Here are some points, each followed by its number:
-0.1/-0.1/0.1/0.8/0.6/-0.1/0.3/-1.5/-0.7/0.3/0.8/-0.9 0
-0.7/0.1/-0.8/0.3/-1.8/0.5/-1.5/1.1/1.8/1.0/-0.6/0.8 1
0.2/-3.1/-0.3/-0.5/-0.8/-0.1/0.8/-0.1/-1.1/-1.2/0.8/0.4 2
-0.1/-0.1/0.0/0.8/0.6/0.0/0.4/-1.3/-0.9/0.4/0.5/-0.8 3
0.1/0.4/0.7/-0.5/1.4/-0.4/-1.4/1.4/2.4/0.1/-1.5/1.6 4
-0.9/-2.2/0.5/2.1/-1.0/2.2/-1.0/1.9/-0.5/0.4/1.0/-1.2 5
1.0/0.9/0.6/-0.7/1.7/-0.3/-1.2/1.2/2.4/0.2/-1.5/1.6 6
-1.9/0.3/-1.5/-0.2/1.4/0.3/-0.5/1.1/0.1/0.0/-0.8/0.1 7
-1.0/-0.9/-2.1/0.6/0.0/0.1/-1.0/-1.2/0.0/0.6/0.1/0.6 8
-0.1/0.5/-1.9/0.6/-1.0/0.5/-0.7/1.6/1.5/1.0/-0.3/0.1 9
0.0/0.0/-1.5/-1.0/-1.8/-0.4/-0.2/0.2/-0.4/1.2/0.2/0.8 10
1.5/1.8/0.5/-1.7/0.5/-1.7/-0.3/1.4/2.4/-0.3/-0.9/1.2 11
1.2/0.7/-0.6/-2.0/1.3/-1.6/-0.7/0.5/1.5/0.0/-1.5/2.4 12
-0.7/-0.7/-1.9/0.5/-0.4/0.0/-0.7/-1.1/0.1/0.6/0.3/0.7 13
-1.2/0.6/1.2/1.7/1.0/1.4/0.0/-1.0/-0.1/1.5/0.0/-0.8 14
1.4/-0.8/-0.1/0.4/0.0/-0.1/0.7/-0.2/-0.8/-1.3/1.5/-0.5 15
-0.3/0.8/0.6/0.2/-0.5/0.0/-0.4/-2.1/-0.3/1.4/-0.1/0.2 16
1.7/0.8/0.2/-1.1/-0.3/-1.4/0.7/-0.1/-0.5/-1.4/0.2/0.6 17
-1.9/0.3/-1.7/-0.2/1.4/0.3/-0.3/1.1/0.1/0.1/-0.4/0.3 18
-1.4/-1.9/0.5/2.9/-0.1/1.3/-1.8/0.2/0.4/-0.4/1.1/-1.9 19
-1.4/1.0/2.1/0.7/-1.4/0.8/-0.3/0.8/0.0/1.0/0.2/-1.2 20
-0.7/0.0/-0.9/0.3/-1.4/0.5/-1.4/1.3/1.6/0.8/-0.4/1.0 21
-0.5/-0.3/-1.4/1.4/1.4/0.3/-0.6/-1.8/0.5/0.5/0.4/-0.7 22
0.5/2.3/-2.0/-1.7/1.7/-1.6/1.2/-0.2/1.2/0.1/-0.7/0.5 23
2.7/0.9/1.5/0.7/-1.6/0.4/0.6/-1.3/-2.3/-0.2/2.0/-0.5 24
New points follow, each followed by the numbers of its two nearest points above, nearest first.
0.3/-2.3/-0.9/0.5/1.4/-0.3/0.2/0.1/0.0/-1.4/0.8/-1.2 ~ 15 2
2.0/2.0/2.0/-0.5/-2.1/-0.4/2.5/-0.6/-3.8/-1.1/1.6/-1.8 ~ 24 17
0.3/2.4/0.1/-0.2/-1.4/0.1/-0.6/-0.8/0.1/1.6/-0.3/1.4 ~ 16 10
0.9/-0.9/-1.0/0.3/-0.3/0.4/-0.4/1.9/1.4/-1.1/-0.4/-0.8 ~ 9 21
-0.4/-2.8/0.0/0.3/-0.5/0.3/-0.4/0.8/0.1/-0.7/0.4/0.0 ~ 2 15
2.8/0.7/1.5/0.8/-1.3/0.5/0.8/-1.1/-2.4/-0.2/1.8/-0.4 ~ 24 15
0.6/-1.0/0.8/1.4/-1.1/0.6/0.0/-0.1/-0.5/-0.8/1.2/-1.1 ~ 15 0
1.4/-0.7/0.3/0.7/-0.2/0.6/0.3/-0.5/-1.0/-0.4/0.7/-1.1 ~ 15 3
3.0/1.0/1.4/0.5/-1.5/-0.4/0.8/-1.0/-2.6/-0.1/1.9/-0.4 ~ 24 15
0.7/-1.2/-0.3/0.0/-1.4/-0.1/1.1/0.8/-1.3/-1.3/1.6/-0.8 ~ 15 2
0.0/-1.9/0.5/0.3/1.7/-0.4/0.8/-1.1/-0.9/-2.1/0.9/-0.5 ~ 15 0
0.9/-1.8/0.7/1.0/1.7/0.3/0.5/-0.1/0.2/-1.1/0.5/-0.7 ~ 15 0
2.0/1.1/0.8/-0.1/-1.2/-0.2/-0.7/1.7/0.5/0.0/0.5/-0.1 ~ 17 9
0.0/0.6/-2.0/0.0/-0.9/0.6/-0.8/1.7/1.4/0.9/-0.3/0.2 ~ 9 21
0.8/-1.0/0.9/1.3/-1.2/0.0/0.1/-0.2/-0.9/-0.7/1.3/-1.2 ~ 15 0
-0.1/-3.0/-0.3/0.2/-0.6/0.3/-0.4/0.7/0.3/-0.5/0.3/0.0 ~ 2 15
1.6/0.6/0.0/-1.0/0.1/-0.9/0.8/0.4/0.7/-0.6/0.2/0.4 ~ 17 11
2.1/1.3/2.4/-0.5/-2.2/-0.2/-0.2/0.9/1.7/0.1/-1.0/0.7 ~ 11 17
-1.1/-1.6/-0.2/2.0/-3.6/1.3/-1.2/-1.0/-1.6/0.6/1.3/0.1 ~ 5 13
-2.3/-2.1/0.8/-0.1/0.7/0.0/-1.5/0.4/1.8/1.2/-2.0/1.4 ~ 4 21
0.1/-0.6/-0.7/-0.7/-2.3/-0.6/-0.8/0.3/-0.1/0.2/0.0/1.5 ~ 10 21
0.9/0.9/1.5/-0.5/0.9/-0.3/0.9/0.2/-0.6/-0.4/-0.4/-0.4 ~ 17 3
-0.4/1.6/0.1/-0.1/-1.5/0.2/-0.3/-0.7/-0.5/1.6/-0.4/0.4 ~ 16 10
0.3/-1.1/2.5/0.3/-2.6/1.1/-0.2/0.8/-0.7/-0.2/0.4/-0.1 ~ 20 5
0.1/0.7/1.0/0.5/-0.8/0.9/0.0/0.4/1.2/0.5/-0.3/-0.9 ~ 20 14
1.7/2.0/2.3/-0.6/-2.5/-0.5/2.4/-0.8/-4.1/-1.5/1.8/-1.9 ~ 24 17
-1.7/0.3/1.3/1.8/0.8/1.0/-0.4/-0.9/0.0/1.6/-0.2/-0.9 ~ 14 3
0.7/-0.7/0.9/1.0/-1.2/0.2/0.0/-0.2/-0.5/-0.7/1.2/-1.1 ~ 15 0
1.3/0.1/-1.6/-1.2/0.3/0.2/-0.4/1.8/1.1/-0.5/-0.6/2.0 ~ 12 6
2.1/-0.2/1.0/0.3/-2.7/0.0/0.9/-1.4/-1.9/-1.0/2.4/-0.1 ~ 24 15
